In the rows, zero is written as 128.
One turn sends every row of this set to another row. A few are shown first. Where does it send the rows asked after them?
parol: [131 134  80 119 124 116  89 131 147 114 131 140 114 129 151 122 153 167
 123 114 147 139]
did: [149 156 111 124 119 150  79 101 141 143 137 140 116 125 138 108 139 127
 113 130 139 136]
Livog: [124 138 134 117 128 109 114 138 152 132 146 142  97 119 126 115 142 148
 110 102 169 138]
bevo: [151 134 107 138 141 140  98 119 169 122 135 123 117 120 145 134 165 146
 129 125 173 139]
padez: [138 125 126 130 122  98  79 135 135 129 131 165 120 138 127 131 133 148
 138 116 162 132]
zas: [135 137 124 136 134 127  73 103 157 160 126 147 122 124 114 123 140 129
 138 126 162 122]
givil: [134 133 128 126 128 105  90 136 139 131 126 155 119 155 130 123 129 149
 143 122 158 130]
nilim: [148 162 103 127 127 152  84 106 156 123 141 148 111 117 122 112 136 116
 115 128 149 149]
Mupit: [154 151 109 131 120 149  81 112 139 139 136 147 116 128 132 116 130 120
 105 121 146 142]
gitu: [121 139 124 113 127 110 104 143 151 139 143 136  99 128 119 117 147 143
 100 113 170 145]
Vebun: [139 182 121 117 136 125  78 121 151 122 155 126 114 104 127 118 149 139
 147 120 161 128]
sibi: [130 179 130 122 130 130  72 122 142 116 161 136 119 109 129 132 151 136
 142 119 162 126]
vuzu: [117 144  90 116 118 115  97 131 132 124 141 127 117 132 136 108 125 136
 112 116 149 128]
bokef: [143 169 103 121 125 147  82 101 138 137 136 139 113 127 125 118 128 128
 111 134 148 144]
Guke: [139 176 123 128 137 136  72 120 142 119 157 134 114 111 122 120 155 140
 140 125 171 124]
pifo: [125 158 116 117 134 139  67 112 160 155 131 153 109 100 117 129 161 151
 135 124 167 143]
zutam: [131 143 126 131 144 113  88 102 159 148 127 135 105 102 127 118 157 130
 123 116 173 151]
manik: [136 121 127 133 126 116  80 141 135 128 118 158 119 142 131 126 138 148
 143 117 152 130]
mavat: [132 150  96 124 111 109  91 141 136 123 157 138 118 137 123 118 151 160
 140 117 158 116]
muko: [135 128  89 123 117 109  97 132 144 113 132 142 121 122 141 117 160 167
 127 114 144 152]
zineg: [156 132 101 134 143 140  99 110 158 123 135 130 120 117 141 121 165 141
 137 131 170 141]
Vufir: [149 160 108 132 131 146  77 105 148 137 138 145 112 119 136 114 125 122
 108 130 152 135]
kesi: [123 136 127 103 129 108 112 135 145 132 144 142  99 129 135 110 144 147
 108 110 169 147]
vudor: [107 144 104 105 134 129  97 140 146 135 149 166 118 129 132 146 134 152
 125 123 153 145]
sav: [ 97 144 108 108 122 139  91 139 152 134 135 165 110 122 141 137 143 150
 123 132 149 142]
Tevug: [122 130 133 111 132 116 109 133 136 129 147 139 102 131 131 127 148 159
 108  99 171 142]
duso: [102 141 104 101 131 140  89 129 157 121 132 160 120 129 135 145 144 153
 136 128 157 144]
povog: [114 138 101 117 110 116  97 120 137 124 138 129 125 129 138 110 126 143
 118 119 136 133]
Dag: [155 145 108 135 128 142  80 112 174 122 124 124 114 125 145 126 157 141
 139 137 170 142]
mekar: [ 92 140 106 110 129 137  84 127 153 125 130 158 111 132 135 141 142 159
 123 127 155 138]
sofep: [154 138 109 139 143 136  83 114 164 125 134 131 115 117 151 125 170 145
 128 135 172 140]
Popef: [140 161 134 122 126 133  74 108 149 111 155 132 118 113 126 112 159 133
 139 120 169 123]
moni: [127 139 126 109 122 123 116 126 149 135 144 136  99 133 125 116 149 142
 101 107 170 153]
Voki: [144 173 124 115 142 119  78 117 148 116 161 131 118 112 118 122 163 142
 138 124 164 128]
Mab: [130 148 114 125 127 145  67 105 157 153 133 150 100 106 115 139 165 151
 129 127 155 138]
gumoz: [144 137 134 125 121 101  77 134 140 128 128 154 124 150 126 128 135 140
 141 113 153 136]
Todoz: [131 131 126 127 130 109  83 146 136 139 122 143 123 154 136 139 134 147
 134 119 152 139]
linoz: [135 147 127 124 139 112  79 109 159 144 129 128  96  96 124 129 154 127
 118 117 162 147]
Nog: [104 144 103  98 134 136  88 140 152 130 135 167 114 136 134 133 145 160
 128 131 152 142]
Led: [162 131 105 126 138 133  85 106 157 124 126 124 124 121 147 129 157 146
 130 136 172 139]
zozo: [124 152 101 116 109 116  99 145 145 126 151 129 125 128 114 114 142 164
 136 119 152 125]
lubu: [140 133 121 137 134 122  77 102 152 149 131 141 115 113 110 137 141 124
 144 129 165 120]

mekar -> Vebun
Dag -> vudor
Mab -> zozo
Where do these go?
sofep -> Nog
duso -> sibi
Voki -> manik
zutam -> parol

One turn sends every row of this set to another row. A few are shown first. Where does it send the rows asked after them?
Nofi: [124  91 139 132 118 131 137 143 118 114 138 124]
teme: [129 123 155 130 142 154 114 124 143 128 132 125]
famak: [156  94 115 117 130 156 122 133 133 136 117 108]
Bevis: [168 119 123 130 143 143 131 137 137 110 136 127]
dorov: [166  90 147 131 132 141 120 124 125 116 128 116]
sabo: [154 110 160 145 123 136 126 124 132 123 124 123]
Zak: [128 111 143 113 132 133 133 134 134 104 130 131]
gusa: [139  98 108 123 126 135 125 104 132 124 123 116]
guzo: [131  85 122 141 128 141 119 113 128 142 128 103]
Nefur: [125  84 139 148 113 138 135 139 134 140 144 115]
kosez: [120 105 159 132 138 139 123 142 131 120 132 114]
tulo: [120 122 112 149 124 151 132 143 153 124 133 116]
tavi: [124 133 119 123 131 149 124 125 120 136 139 130]
nalum: [121 113 129 121 131 138 139 135 152 152 141 107]
fimaz: [151 101 155 141 113 143 141 119 122 126 135 127]
Vap: [118 125 111 147 123 156 132 139 145 121 136 119]
Teba: [155  97 120 118 135 158 117 134 132 134 114 107]
Bim: [153  93 118 120 130 161 121 134 127 139 118 106]
manad: [163  85 147 125 130 142 130 123 133 120 131 113]
Muv: [125 123 107 138 106 135 124 126 134 135 141 119]
med: [163  90 147 126 131 150 127 119 122 120 135 116]
tuvap: [120 122 126 144 116 137 119 132 148 147 140 104]
gup: [146 111 125 152 128 133 143 149 153 144 144 113]
fulot: [161  92 122 143 128 144 147 145 132 127 148 114]
fitos: [143 110 118 126 116 127 129 129 136 108 129 143]
Gok: [125 136 120 125 120 142 123 119 150 136 139 117]
lefif: [153 131 113 148 128 139 128 140 130 125 140 135]
Bigu: [142 132 134 135 138 161 140 133 143 141 150 124]
Zenen: [157 104 154 132 118 132 141 120 142 119 128 127]
Kefe: [133 105 128 125 143 145 111 104 142 133 120 108]
lan: [119 124 115 143 124 155 138 140 153 124 136 117]
guf: [156 111 144 142 150 161 130 139 134 132 144 109]
dekib: [131 115 111 142 122 118 118 145 133 137 127 118]

Gok -> Muv
dorov -> manad
Where do these go?
famak -> Bim
lan -> Vap
Nofi -> kosez
teme -> fitos
lefif -> gup
fulot -> guf
guzo -> Kefe
dekib -> nalum
sabo -> Zenen

